In the rows, zero is written as 128.
Each path below is one point turned by a fixed rotation once a step. After each direction that follows a path, write how fast that rotation turns it, in degrees a step (0 if it stays still).
Each turn is a multiple of 5 degrees from 10 to 175, or 0.
Each row of a path follows its step; steps can be skipped.
Path 1:
step 0: [130 130 128 124 133 138 132 134 128 124 152 122 128 133 127 126 116 125
 135 126 125 134 133 121 139 133 120 131 135 116 128 126 134 131 128 119
 123 123]
step 1: [124 121 123 121 122 139 124 131 122 135 137 138 136 132 125 137 124 118
 132 121 144 143 125 124 123 122 128 134 122 136 125 124 131 128 124 125
 121 123]
step 2: [137 119 122 128 127 129 124 117 131 133 137 115 134 136 125 135 127 118
 131 123 133 127 127 122 123 127 130 134 129 111 135 132 130 135 115 131
 133 140]
step 3: [126 133 116 133 139 132 140 129 121 139 133 129 133 131 119 134 119 121
 135 118 123 126 122 123 135 130 121 133 132 124 128 137 144 122 127 127
 117 125]
step 4: [129 131 114 128 122 135 119 125 112 141 135 136 133 136 122 126 134 121
 128 131 137 126 120 130 131 123 131 135 134 131 135 131 114 132 122 132
 120 128]
step 5: [133 120 119 131 138 117 127 118 128 129 137 128 126 142 122 134 134 125
 123 128 133 126 130 123 138 139 115 123 132 117 133 125 126 124 115 134
 129 123]
step 6: [135 124 118 135 133 127 134 132 128 129 120 147 118 128 122 144 127 114
 133 118 131 125 122 132 130 124 129 126 136 133 128 137 126 121 124 130
 122 122]
step 7: [140 123 123 129 125 127 131 124 129 132 132 131 119 130 130 119 132 116
 131 140 131 122 127 129 133 125 126 138 152 121 135 127 116 131 131 127
 126 133]
step 8: [131 121 123 128 140 125 131 127 123 120 138 138 118 132 121 123 122 125
 127 128 135 130 135 128 131 138 114 132 138 135 126 122 135 125 125 116
 132 114]
step 9: [141 127 119 128 127 136 118 133 132 115 130 136 121 128 129 134 125 120
 136 122 144 140 134 130 126 116 135 128 135 130 130 132 119 126 123 122
 129 127]
Directions:
[129 129 131 130 130 130 126 130 125 129 127 130 127 130 131 127 126 126
 130 125 126 128 130 128 131 130 126 125 128 128 129 129 133 130 128 130
 133 125]  135
[127 127 131 129 131 126 130 127 128 126 130 124 129 132 129 127 128 128
 128 132 127 129 130 124 129 125 124 125 129 124 130 130 126 128 130 128
 127 130]  145
[123 130 125 127 130 129 126 126 126 131 128 125 131 132 131 132 130 130
 130 128 127 124 126 128 128 128 129 131 127 128 126 130 128 126 126 131
 128 128]  35
Path 2:
step 0: [124 122 128 128 133 131 119 127 124 130 134 125 136 123 116 122 126 128
 115 141 126 129 121 141 125 124 128 130 133 124 133 134 133 134 138 124
 127 129]
step 1: [126 125 121 132 133 129 132 128 133 129 141 124 133 126 123 119 128 134
 126 130 123 136 117 138 126 130 125 124 136 122 123 130 127 136 140 133
 135 122]
step 2: [120 122 126 126 130 139 120 129 130 136 135 131 127 129 121 122 132 133
 122 140 118 130 129 133 124 126 123 124 134 129 127 135 129 140 140 127
 130 134]
step 3: [129 119 122 130 132 131 123 121 131 134 140 122 126 137 123 118 129 135
 127 135 128 138 121 128 133 128 128 117 137 128 128 125 130 133 138 136
 125 123]
step 4: [127 128 123 120 125 139 118 126 130 138 130 130 124 127 125 128 128 138
 120 136 129 139 124 135 126 123 124 117 130 124 126 129 135 136 138 121
 123 125]
step 5: [129 116 121 129 132 127 123 130 130 132 139 135 129 130 122 123 130 136
 123 129 129 130 121 137 140 129 127 120 134 124 124 130 139 126 137 127
 119 121]
step 6: [129 128 127 119 131 138 130 134 135 132 139 131 130 123 115 129 123 126
 120 137 130 134 127 137 131 120 132 119 129 123 127 132 133 136 137 123
 126 122]
step 7: [132 117 127 120 132 127 127 133 137 135 145 128 132 131 124 123 129 134
 127 126 118 126 117 140 130 124 132 127 131 129 127 131 132 133 136 129
 123 125]
step 8: [127 126 129 123 127 134 133 132 133 131 143 130 130 124 120 125 131 137
 128 141 119 138 132 132 124 116 129 121 134 125 128 131 132 129 134 132
 123 132]
step 9: [126 124 119 126 125 129 126 130 132 135 139 128 130 137 127 126 134 133
 124 134 118 128 115 127 128 119 136 123 131 128 130 122 131 127 143 128
 121 127]
Directions:
[128 126 125 127 127 132 129 129 129 129 126 128 132 130 125 129 125 131
 131 130 127 128 125 130 127 130 127 125 131 130 133 129 130 125 128 128
 130 128]  0
[127 129 127 128 127 131 125 127 128 127 125 127 124 131 131 130 130 132
 126 128 129 132 127 123 129 127 128 128 131 129 128 126 128 125 129 130
 125 129]  60
Path 3:
step 0: [133 132 140 128 128 137 135 127 123 117 131 134 139 125 126 132 128 137
 125 128 132 117 122 124 126 135 129 121 128 117 132 132 130 126 134 143
 126 118]
step 1: [118 121 129 118 135 132 144 126 125 130 125 120 133 125 125 129 125 117
 134 119 127 130 133 119 136 118 119 123 133 118 125 128 122 124 133 128
 128 132]
step 2: [125 136 118 134 118 123 125 126 119 132 138 137 120 124 119 126 133 123
 132 119 127 123 138 133 132 132 121 121 119 128 117 131 130 124 128 124
 127 138]
step 3: [122 131 135 124 118 136 126 130 122 116 125 136 140 141 130 120 131 132
 123 131 133 117 123 124 119 132 121 130 127 137 121 125 128 126 127 124
 122 128]
step 4: [122 128 130 124 135 131 134 129 118 138 130 132 135 128 132 125 132 144
 127 122 133 137 121 126 138 118 129 129 134 124 130 136 120 127 134 127
 120 117]
step 5: [121 130 123 142 132 125 131 119 118 122 133 124 120 116 124 132 123 131
 127 120 130 125 127 116 135 142 124 124 136 127 127 130 119 132 129 134
 129 135]
step 6: [120 136 120 124 119 138 130 128 135 111 135 132 128 126 130 129 128 126
 132 124 128 128 130 129 121 123 112 128 127 121 135 119 127 119 121 123
 122 133]
step 7: [130 130 135 125 121 126 125 129 111 126 128 129 136 129 129 121 137 125
 126 127 128 121 136 128 134 122 130 128 118 116 135 135 123 134 127 113
 123 118]
step 8: [117 124 136 134 125 133 130 134 121 133 124 126 128 124 133 133 131 131
 146 132 129 121 120 125 133 136 126 130 131 130 112 132 116 134 127 131
 127 123]
step 9: [118 127 115 136 123 135 139 130 134 123 130 138 129 127 130 133 127 131
 126 117 135 132 124 117 128 128 130 118 118 130 130 134 130 118 127 137
 127 122]
Directions:
[129 129 128 128 132 130 134 129 128 128 128 126 125 127 126 129 129 129
 129 129 125 130 125 123 129 127 129 128 127 127 124 129 130 133 129 129
 126 126]  95
